In the rows, zero is written as 128.
Families of rows that turns and mirrors carry onto each other, the same ones carrying the whole set onto itself: the rest of each named row's family, in list order
4 families of 8 rows
fer: [119 136 111 116  93 129 106 140 118 115 124 121 143 118 150 161 141 145
  79 170 115 129 135 123 137 113 119 154 131 146 129 106  99 123 138 152
 168 130 101 138 156 139]
zetus: [142 124 113 136 100 139 111 132 103 131 125 136 125 134 140 164 119 114
  99 116 139 120 131 179 137 132  87 123 149 101 137 108 109 124 117 134
 141 119 129 115 159 136]
kufin: [170 132 146 111 121 129 119 130 125 130 150 125 107 122  97 171 103 116
 114 144 137 112 132 121 147 113 133 143 130 110  92  94 116 134 130 166
 162 120 102 133 151 115]
rugi: [123 139 160 155 150 118 134 138 158 131 179 149 124 140 115 146 115 113
 119 125 120 140 116 153 122 150 161 126 139 146 144 115 131 147 110 172
 130 117 128 140 124 138]
lika: [139 123 129 116 119 149 128 147 140 128 156 138 130 142  87 152 139 133
 104 161 114 132 126 129 140  88 149 137 142 111 100 116 129 132 122 166
 164  98 129 157 144 135]
gez: [148 148 102 138 120 158 120 121 110 114 132 136 113 136 134 153 141 117
  93 132 155 122 118 165 135 149  90 126 145 105 139 126 110 141 109 147
 129 127 110 128 130 132]
nur: [128 133 165 171 146 130 135 121 132 119 167 131 143 125 128 145  90 119
 156 127 108 151 131 130 145 132 148 147 107 121 141 131 142 115 106 159
 119 129 130 144 134 126]
goke: [ 80 115 115 157 147 145 144 118 139 131 151 133 126  82 127 139 115 124
 119 160 142 137 137 141 136 147 155 113 146 130 120 138 137 149 125 143
 146 128 149 134 153 145]
zotad: [ 89 125 137 177 110 110 113 122 140 123 139 119 142 119 146 143 129 139
 115 122 107 146 152 126 120 132 116 126 118 138 144 168 114 120 126 144
 142 124 142  83 150 152]
nopu: [ 91 127 129 171 123 106 136 121 136 114 157 114 137 133 144 148 124 141
 131 115 111 130 134 129 125 126 121 125 128 139 138 158  98 127 134 150
 122 122 147  79 156 166]
rol: [155 131 162 112 124 129 127 165 105 124 151 127 130 136 131 173  98 117
 112 154 142 118 107 156 130 112 115 157 121 164 129 139 110 154 131 131
 138 121 111 135 114 163]
nasas: [ 77 135 120 162 119 144 148 112 140 150 137 137 123  90 134 126 111 120
 125 159 141 128 148 147 146 144 144 118 129 126 124 130 127 157 117 141
 143 135 135 113 167 138]
mago: [147 133 112 145 114 145 112 121 123 133 129 139 126 153 139 162 134 116
 107 143 149 130 120 185 131 136  89 135 140 109 136 102 108 131 124 138
 137 120 134 135 152 124]
Pap: [125 131 164 177 137 110 127 142 151 135 175 140 136 126 127 153  97 111
 136 131 110 180 136 142 145 112 153 147 117 127 121 112 142 138 117 167
 129 132 133 135 149 137]
geve: [108 169 154 151 133 132 138 129 159 145 133 118 130 121 112 145 112 130
 159 139 119 126 140 109 120 115 138 134 112 136 107 161 108 158 152 176
 156 138 125 121 125 112]
zunom: [154 154 176 100 131 134 115 161 117 132 134 104 145 132 127 182 107 128
 117 136 137 127 116 150 118  99  97 130 136 144 125 131 106 141 127 143
 149 136 123 134 111 144]
lafe: [129 132 119 142 123 125 108 104 109 107 142 131  98 144 125 151 129 104
  87 120 120 160 114 163 146 118 113 140 154 111 128 125 102 147 102 133
 123 143 109 130 151 126]
sulug: [110 153 151 149 139 138 136 132 143 119 123 120 134 131 124 138 125 125
 167 141 110 145 141 132 128 105 122 131 132 150 121 154 140 173 173 168
 152 137 110 128 145 130]
Digu: [ 91 126 140 157 104 139 152 104 135 111 119 160 139  85 125 131 141 114
 119 151 119 133 124 142 156 127 137 134 147 111  97 148 114 159 127 151
 121 114 137 140 135 133]
Rura: [105 161 138 149 137 132 153 136 161 144 115 115 141 110 132 153 120 121
 154 133 106 132 124 123 132 117 143 127 122 140 119 151 113 155 168 178
 143 134 116 129 126 121]
kapal: [112 127 142 156 140 143 123 124 144 119 152 113 125 111 162 138 113 114
  96 111 115 143 123 130 147 129 126 160 121 143 165 169  99 122 153 130
 119 130 134 111 166 150]
genav: [164 106 131 120 105 141 118 150 135 118 145 114 103 129  95 157 125 108
 105 150 131 124 110 124 156 104 135 127 126 119  91 123 123 135 152 160
 158 111 123 123 128 111]
bobi: [107 125 126 165 143 126 131 115 143 128 162 107 135 131 155 146 138 133
 119 111 120 150 139 116 128 126 116 137 133 115 143 172 106 135 128 145
 140 115 141  85 179 148]
kaze: [138 142 125 144 118 128 130 122 142 111 106 117 141  93 140 173 132 141
  79 171 123 127 138 146 142  91 118 159 133 127 128 130 112 143 170 124
 146 129 123 137 159 171]
Kod: [159 131 173 104 136 131 122 155 129 120 137 112 140 142 125 174 113 132
 112 150 148 124 100 142 121  92 104 131 132 149 142 129  93 145 121 123
 143 132 114 133 137 154]
Gopup: [139 149 122 129  97 123 126 130 132 118 129 100 150 113 155 161 141 150
  63 164 121 113 128 138 154 123 132 163 130 130 135 110 113 118 141 147
 162 117 114 119 135 158]
Vebe: [ 89 150 133 158 130 131 153 128 127 124 152 149 140  83 144 138 140 132
 124 173 132 133 154 141 148 131 147 127 163 118 113 143 125 158 114 144
 140 131 136 128 163 145]
dek: [165 126 137 118 107 121 134 136 132 118 153 121  88 120 107 180 124 120
 109 141 130 122 126 125 133 111 131 146 132 110  73 112 111 141 133 145
 158 120 124 143 143 113]
zuz: [153 148 143 124 153 136 125 165 123 125 162 122 124 158 136 191 124 106
 125 151 113 107 121 158 114 123 104 167 133 153 139 144 103 148 137 151
 141 132 122 125 152 147]
Pobu: [120 140 140 136 131 161 155 140 163 102 146 103 130 125 113 148 132 153
 141 139  99 113 154 118 124 121 116 138 114 149 114 141 139 145 164 178
 142 125 123 122 135 152]
legu: [130 139 185 154 150 123 147 141 133 143 158 142 135 117 117 149 101 111
 147 127 111 150 140 130 143 130 140 128  97 127 139 128 147 129 102 156
 137 137 139 123 145 132]
tif: [112 133 117 120  93 130  91 122 125 129 130 101 152 102 148 168 127 136
  78 178 131 121 131 137 139 120 115 152 145 137 119 113  98 129 131 146
 158 122 102 125 151 145]

Same family as Digu: rugi, lika, lafe, kapal, kaze, zuz, Pobu
Same family as Gopup: gez, rol, Pap, sulug, genav, bobi, Vebe
Same family as zotad: zetus, kufin, nasas, geve, zunom, legu, tif

